In the data rows, the value 500 means zero.
Here are some points:
tensor([569, 434, 627, 377, 427, 602, 523, 517, 398, 556, 576, 468, 534, 414, 490, 470])
tensor([638, 509, 457, 634, 551, 426, 404, 621, 578, 544, 641, 695, 543, 505, 549, 692])
tensor([710, 606, 375, 491, 450, 281, 406, 411, 507, 508, 627, 657, 541, 332, 473, 600])
tensor([436, 464, 511, 644, 467, 403, 509, 391, 614, 413, 558, 527, 501, 668, 511, 594])
tensor([419, 360, 510, 533, 422, 442, 452, 541, 569, 512, 567, 576, 434, 488, 471, 613])
tensor([555, 440, 398, 490, 470, 519, 438, 505, 547, 539, 525, 524, 507, 655, 362, 540])
tensor([621, 501, 468, 473, 430, 471, 489, 570, 338, 567, 551, 712, 453, 397, 340, 436])
tensor([476, 478, 501, 694, 594, 371, 493, 518, 463, 494, 424, 582, 461, 595, 595, 505])
tensor([459, 504, 385, 572, 638, 525, 421, 653, 495, 334, 554, 621, 629, 565, 529, 429])
tensor([520, 417, 444, 514, 519, 640, 645, 482, 611, 618, 449, 379, 476, 237, 537, 439])
tensor([661, 335, 636, 472, 496, 492, 418, 591, 392, 537, 342, 312, 484, 408, 595, 507])
tensor([495, 514, 558, 662, 409, 414, 278, 487, 496, 406, 456, 539, 604, 677, 443, 605])
tensor([464, 430, 569, 602, 520, 522, 328, 470, 540, 449, 499, 482, 544, 672, 439, 439])
tensor([655, 340, 634, 465, 505, 501, 425, 607, 387, 533, 339, 314, 489, 414, 586, 502])
tensor([504, 568, 539, 428, 540, 632, 508, 351, 586, 414, 496, 519, 329, 556, 483, 403])
tensor([544, 470, 628, 535, 456, 637, 587, 491, 603, 530, 387, 345, 335, 332, 596, 475])
tensor([500, 564, 571, 315, 435, 394, 646, 456, 579, 543, 470, 546, 614, 608, 503, 441])
tensor([574, 326, 538, 616, 439, 584, 667, 361, 546, 553, 465, 466, 519, 546, 457, 387])
tensor([674, 557, 446, 485, 469, 421, 388, 386, 551, 484, 632, 563, 569, 513, 440, 649])
tensor([529, 405, 432, 401, 469, 551, 506, 555, 338, 550, 581, 586, 540, 434, 345, 445])
tensor([625, 393, 480, 551, 465, 458, 509, 422, 584, 745, 598, 533, 516, 549, 447, 509])
tensor([637, 613, 539, 532, 478, 566, 485, 407, 388, 386, 538, 410, 549, 487, 427, 517])
tensor([394, 606, 548, 504, 448, 350, 457, 410, 488, 393, 352, 516, 622, 393, 584, 658])
tensor([415, 509, 375, 394, 479, 434, 353, 541, 447, 514, 343, 420, 656, 501, 427, 419])
tensor([544, 342, 626, 436, 573, 589, 528, 555, 488, 631, 541, 509, 469, 328, 540, 429])
tensor([453, 615, 477, 550, 327, 270, 448, 416, 357, 659, 450, 713, 526, 560, 357, 562])
tensor([484, 595, 498, 485, 451, 494, 489, 415, 649, 592, 536, 585, 424, 427, 450, 540])
tensor([477, 330, 459, 558, 466, 502, 574, 400, 544, 701, 439, 477, 412, 490, 568, 409])
tensor([506, 490, 357, 333, 502, 559, 427, 742, 312, 358, 589, 470, 565, 434, 437, 249])
tensor([523, 519, 454, 443, 481, 459, 501, 627, 377, 517, 528, 607, 470, 530, 344, 443])
tensor([619, 417, 663, 413, 523, 589, 421, 611, 354, 438, 407, 407, 577, 443, 409, 383])
tensor([479, 425, 614, 528, 530, 543, 473, 512, 461, 515, 458, 426, 476, 658, 616, 455])
tensor([568, 328, 369, 709, 458, 396, 585, 491, 609, 481, 420, 532, 529, 536, 459, 466])
tensor([535, 425, 412, 524, 556, 511, 494, 539, 523, 684, 368, 476, 523, 569, 501, 582])
tensor([501, 610, 631, 615, 506, 535, 495, 417, 460, 570, 376, 596, 470, 684, 322, 515])
tensor([660, 447, 648, 333, 447, 624, 361, 583, 399, 399, 436, 403, 583, 475, 510, 469])
tensor([517, 513, 453, 371, 532, 564, 608, 614, 419, 483, 686, 534, 514, 613, 442, 415])
tensor([363, 608, 574, 508, 508, 529, 709, 569, 630, 585, 515, 360, 421, 374, 627, 373])
tensor([511, 584, 485, 329, 437, 568, 531, 600, 344, 514, 582, 503, 588, 556, 484, 438])
tensor([454, 586, 430, 594, 352, 460, 620, 486, 543, 421, 470, 558, 550, 597, 375, 501])
tensor([471, 460, 547, 406, 530, 481, 561, 561, 527, 634, 447, 526, 537, 457, 531, 516])
tensor([513, 459, 669, 608, 547, 576, 520, 477, 656, 542, 383, 385, 350, 276, 513, 471])
tensor([491, 548, 529, 455, 455, 471, 655, 505, 658, 596, 592, 494, 566, 508, 662, 469])
tensor([357, 539, 536, 694, 535, 418, 453, 453, 567, 424, 382, 558, 568, 510, 437, 477])
tensor([562, 532, 437, 599, 299, 469, 561, 489, 488, 477, 438, 639, 466, 558, 383, 634])
tensor([567, 540, 449, 469, 524, 592, 488, 554, 659, 552, 565, 429, 537, 529, 541, 517])
tensor([648, 478, 689, 387, 542, 616, 399, 628, 391, 484, 447, 416, 612, 444, 440, 385])
tensor([575, 567, 510, 363, 548, 525, 538, 482, 517, 427, 412, 504, 481, 608, 353, 480])
tensor([429, 699, 512, 553, 491, 404, 433, 511, 466, 210, 439, 462, 517, 576, 665, 519])
tensor([575, 379, 417, 430, 555, 500, 414, 447, 588, 618, 591, 441, 578, 541, 475, 592])
tensor([558, 618, 532, 430, 426, 514, 473, 417, 629, 586, 624, 587, 352, 329, 470, 574])
tensor([466, 543, 510, 546, 303, 639, 532, 420, 430, 427, 546, 547, 525, 687, 434, 585])
tensor([532, 523, 590, 425, 490, 579, 495, 506, 388, 513, 583, 419, 618, 326, 357, 360])
Then 24 other points, each followed by its number:
tensor([433, 586, 441, 470, 500, 442, 405, 508, 514, 713, 379, 458, 550, 476, 521, 503]) 0
tensor([468, 539, 504, 465, 430, 344, 623, 626, 507, 414, 521, 511, 433, 771, 423, 368]) 1
tensor([382, 452, 400, 313, 618, 544, 594, 512, 564, 415, 390, 514, 511, 511, 524, 462]) 2
tensor([485, 426, 555, 570, 603, 589, 251, 494, 627, 528, 383, 506, 457, 507, 454, 633]) 3
tensor([571, 477, 391, 593, 510, 443, 498, 570, 586, 614, 614, 545, 594, 589, 345, 519]) 4
tensor([564, 337, 404, 680, 561, 476, 442, 574, 687, 481, 484, 481, 454, 376, 493, 658]) 5
tensor([601, 511, 430, 348, 449, 539, 486, 496, 511, 435, 386, 542, 401, 536, 359, 528]) 6
tensor([404, 537, 573, 503, 460, 584, 715, 410, 648, 447, 514, 355, 329, 470, 579, 536]) 7
tensor([575, 432, 548, 557, 550, 513, 529, 347, 577, 484, 476, 422, 491, 443, 632, 565]) 8
tensor([559, 528, 437, 334, 520, 562, 399, 420, 654, 473, 460, 524, 512, 459, 529, 643]) 9
tensor([556, 522, 399, 418, 533, 373, 489, 583, 554, 439, 476, 575, 485, 558, 488, 500]) 10
tensor([408, 390, 535, 254, 468, 414, 554, 450, 498, 397, 551, 531, 594, 543, 536, 556]) 11
tensor([497, 581, 423, 388, 641, 416, 510, 550, 530, 303, 358, 583, 557, 502, 534, 511]) 12
tensor([536, 534, 463, 489, 312, 482, 489, 441, 386, 555, 553, 589, 462, 579, 456, 516]) 13
tensor([550, 552, 384, 656, 368, 560, 482, 525, 281, 685, 515, 581, 488, 529, 414, 519]) 14
tensor([446, 458, 483, 409, 423, 508, 425, 546, 468, 597, 603, 555, 470, 411, 336, 577]) 15
tensor([507, 537, 580, 495, 648, 584, 514, 312, 511, 471, 492, 412, 446, 529, 463, 432]) 16
tensor([463, 485, 470, 461, 496, 491, 404, 548, 594, 531, 436, 444, 544, 517, 591, 588]) 17
tensor([472, 503, 599, 442, 578, 609, 527, 343, 626, 505, 455, 410, 349, 570, 527, 500]) 18
tensor([522, 547, 522, 572, 564, 522, 495, 550, 522, 352, 428, 357, 219, 531, 532, 446]) 19
tensor([616, 696, 497, 506, 444, 415, 470, 436, 485, 332, 615, 444, 475, 498, 609, 587]) 20
tensor([419, 490, 478, 465, 352, 339, 448, 480, 445, 513, 395, 493, 479, 617, 452, 474]) 21
tensor([416, 504, 555, 443, 575, 590, 469, 558, 425, 406, 607, 295, 332, 597, 588, 513]) 22
tensor([537, 506, 437, 422, 551, 507, 606, 471, 450, 530, 546, 652, 420, 629, 564, 511]) 23
Which of these numbered points is nearest to each point below, ignoring the 2 directions in which the first points spread most? Its number follows each.
tensor([401, 367, 608, 506, 475, 396, 610, 498, 446, 471, 446, 473, 529, 581, 486, 486]) > 21
tensor([575, 497, 564, 558, 469, 691, 627, 598, 547, 515, 411, 371, 271, 460, 555, 514]) > 19
tensor([354, 589, 523, 375, 410, 711, 628, 451, 669, 448, 515, 323, 315, 406, 582, 440]) > 7
tensor([475, 398, 447, 397, 441, 407, 547, 543, 577, 451, 611, 560, 465, 812, 339, 440]) > 1
tensor([520, 450, 555, 598, 462, 516, 599, 607, 506, 489, 446, 421, 352, 462, 501, 508]) > 19
tensor([521, 542, 447, 388, 513, 566, 583, 679, 316, 527, 560, 534, 464, 602, 508, 418]) > 23
tensor([457, 548, 655, 377, 567, 575, 556, 683, 390, 396, 525, 369, 357, 651, 643, 445]) > 22
tensor([442, 572, 427, 509, 483, 361, 424, 506, 590, 294, 317, 557, 507, 610, 550, 527]) > 12
tensor([486, 481, 561, 665, 413, 549, 710, 625, 515, 518, 422, 372, 397, 488, 587, 428]) > 1
tensor([567, 527, 502, 520, 417, 539, 428, 418, 373, 525, 589, 537, 511, 494, 497, 443]) > 13
tensor([539, 488, 363, 474, 520, 493, 675, 343, 510, 489, 612, 547, 470, 603, 651, 555]) > 23
tensor([438, 648, 529, 493, 424, 443, 501, 519, 610, 561, 598, 554, 423, 363, 440, 556]) > 15
tensor([462, 543, 626, 334, 592, 554, 412, 545, 353, 403, 517, 406, 484, 677, 450, 460]) > 18
tensor([469, 404, 474, 509, 466, 398, 417, 488, 613, 480, 454, 492, 513, 589, 543, 602]) > 17
tensor([588, 441, 474, 483, 610, 335, 462, 560, 582, 254, 406, 383, 505, 359, 709, 640]) > 12
tensor([575, 530, 399, 534, 621, 468, 571, 443, 545, 418, 442, 480, 453, 262, 620, 387]) > 12
tensor([529, 656, 504, 413, 473, 345, 355, 490, 355, 570, 469, 648, 712, 433, 357, 541]) > 0
tensor([323, 486, 390, 642, 600, 376, 481, 560, 543, 273, 540, 459, 586, 526, 633, 430]) > 12
tensor([572, 529, 569, 471, 673, 677, 448, 573, 496, 401, 560, 359, 422, 553, 718, 612]) > 22
tensor([459, 329, 583, 512, 652, 763, 432, 461, 449, 436, 589, 428, 373, 496, 531, 626]) > 22
tensor([362, 492, 502, 525, 646, 439, 408, 481, 623, 440, 549, 441, 510, 563, 615, 525]) > 17
tensor([488, 718, 567, 563, 329, 408, 412, 430, 374, 535, 470, 624, 619, 650, 363, 574]) > 13
tensor([426, 339, 311, 471, 480, 478, 525, 425, 628, 414, 672, 571, 544, 594, 549, 604]) > 11
tensor([530, 456, 484, 487, 506, 470, 365, 443, 329, 607, 443, 443, 550, 630, 398, 374]) > 21
tensor([502, 431, 452, 526, 626, 497, 551, 464, 492, 528, 685, 514, 511, 597, 555, 502]) > 23
tensor([353, 503, 459, 386, 521, 540, 647, 567, 593, 533, 462, 478, 509, 601, 644, 389]) > 2
tensor([535, 491, 588, 497, 524, 670, 446, 632, 402, 465, 488, 509, 270, 634, 593, 546]) > 22
tensor([529, 399, 325, 633, 558, 440, 567, 580, 628, 487, 544, 528, 550, 575, 414, 463]) > 4
tensor([341, 516, 363, 581, 572, 456, 456, 474, 532, 671, 469, 396, 383, 466, 590, 491]) > 0
tensor([626, 408, 436, 323, 495, 521, 329, 741, 237, 505, 498, 469, 656, 460, 495, 427]) > 17
tensor([554, 439, 537, 626, 480, 599, 370, 529, 462, 613, 470, 522, 444, 507, 455, 630]) > 3
tensor([432, 501, 431, 531, 383, 425, 540, 485, 509, 695, 590, 596, 519, 383, 377, 445]) > 15
tensor([241, 415, 494, 566, 529, 505, 578, 430, 501, 373, 479, 502, 631, 612, 461, 410]) > 2
tensor([399, 342, 534, 625, 479, 466, 578, 568, 659, 544, 462, 599, 518, 662, 532, 468]) > 1
tensor([561, 514, 400, 630, 634, 630, 526, 424, 457, 474, 445, 441, 411, 307, 643, 614]) > 8
tensor([526, 508, 629, 671, 532, 499, 674, 631, 586, 544, 457, 360, 447, 362, 432, 456]) > 4
tensor([524, 551, 648, 507, 468, 430, 436, 384, 446, 505, 460, 510, 575, 588, 582, 620]) > 8
tensor([658, 444, 508, 439, 591, 509, 391, 465, 563, 468, 348, 555, 491, 465, 473, 713]) > 9
tensor([561, 484, 493, 511, 492, 428, 555, 525, 533, 571, 569, 488, 540, 656, 416, 355]) > 4
tensor([477, 478, 480, 626, 514, 586, 402, 636, 630, 488, 337, 443, 571, 418, 528, 474]) > 17
tensor([395, 622, 486, 613, 462, 306, 497, 530, 483, 307, 448, 540, 562, 428, 549, 433]) > 12
tensor([457, 549, 393, 643, 418, 543, 465, 465, 422, 653, 447, 452, 567, 460, 414, 493]) > 14
tensor([453, 600, 603, 645, 573, 576, 494, 338, 605, 534, 280, 472, 544, 529, 280, 505]) > 16
tensor([414, 529, 490, 500, 486, 630, 716, 360, 682, 578, 499, 354, 427, 381, 555, 475]) > 7
tensor([531, 554, 506, 483, 557, 284, 482, 528, 489, 352, 460, 368, 474, 352, 701, 595]) > 20
tensor([469, 448, 479, 435, 372, 496, 732, 375, 687, 566, 530, 529, 532, 542, 567, 516]) > 11
tensor([414, 419, 344, 454, 469, 540, 435, 575, 535, 359, 645, 443, 592, 460, 578, 508]) > 17
tensor([423, 689, 527, 462, 453, 550, 545, 407, 447, 699, 398, 426, 455, 449, 537, 588]) > 0
tensor([363, 596, 599, 609, 523, 490, 535, 415, 427, 530, 434, 504, 489, 456, 462, 423]) > 16
tensor([486, 322, 575, 510, 644, 660, 450, 406, 542, 538, 462, 518, 412, 442, 571, 682]) > 3
tensor([553, 412, 382, 602, 509, 423, 567, 607, 525, 344, 387, 681, 517, 526, 391, 453]) > 10
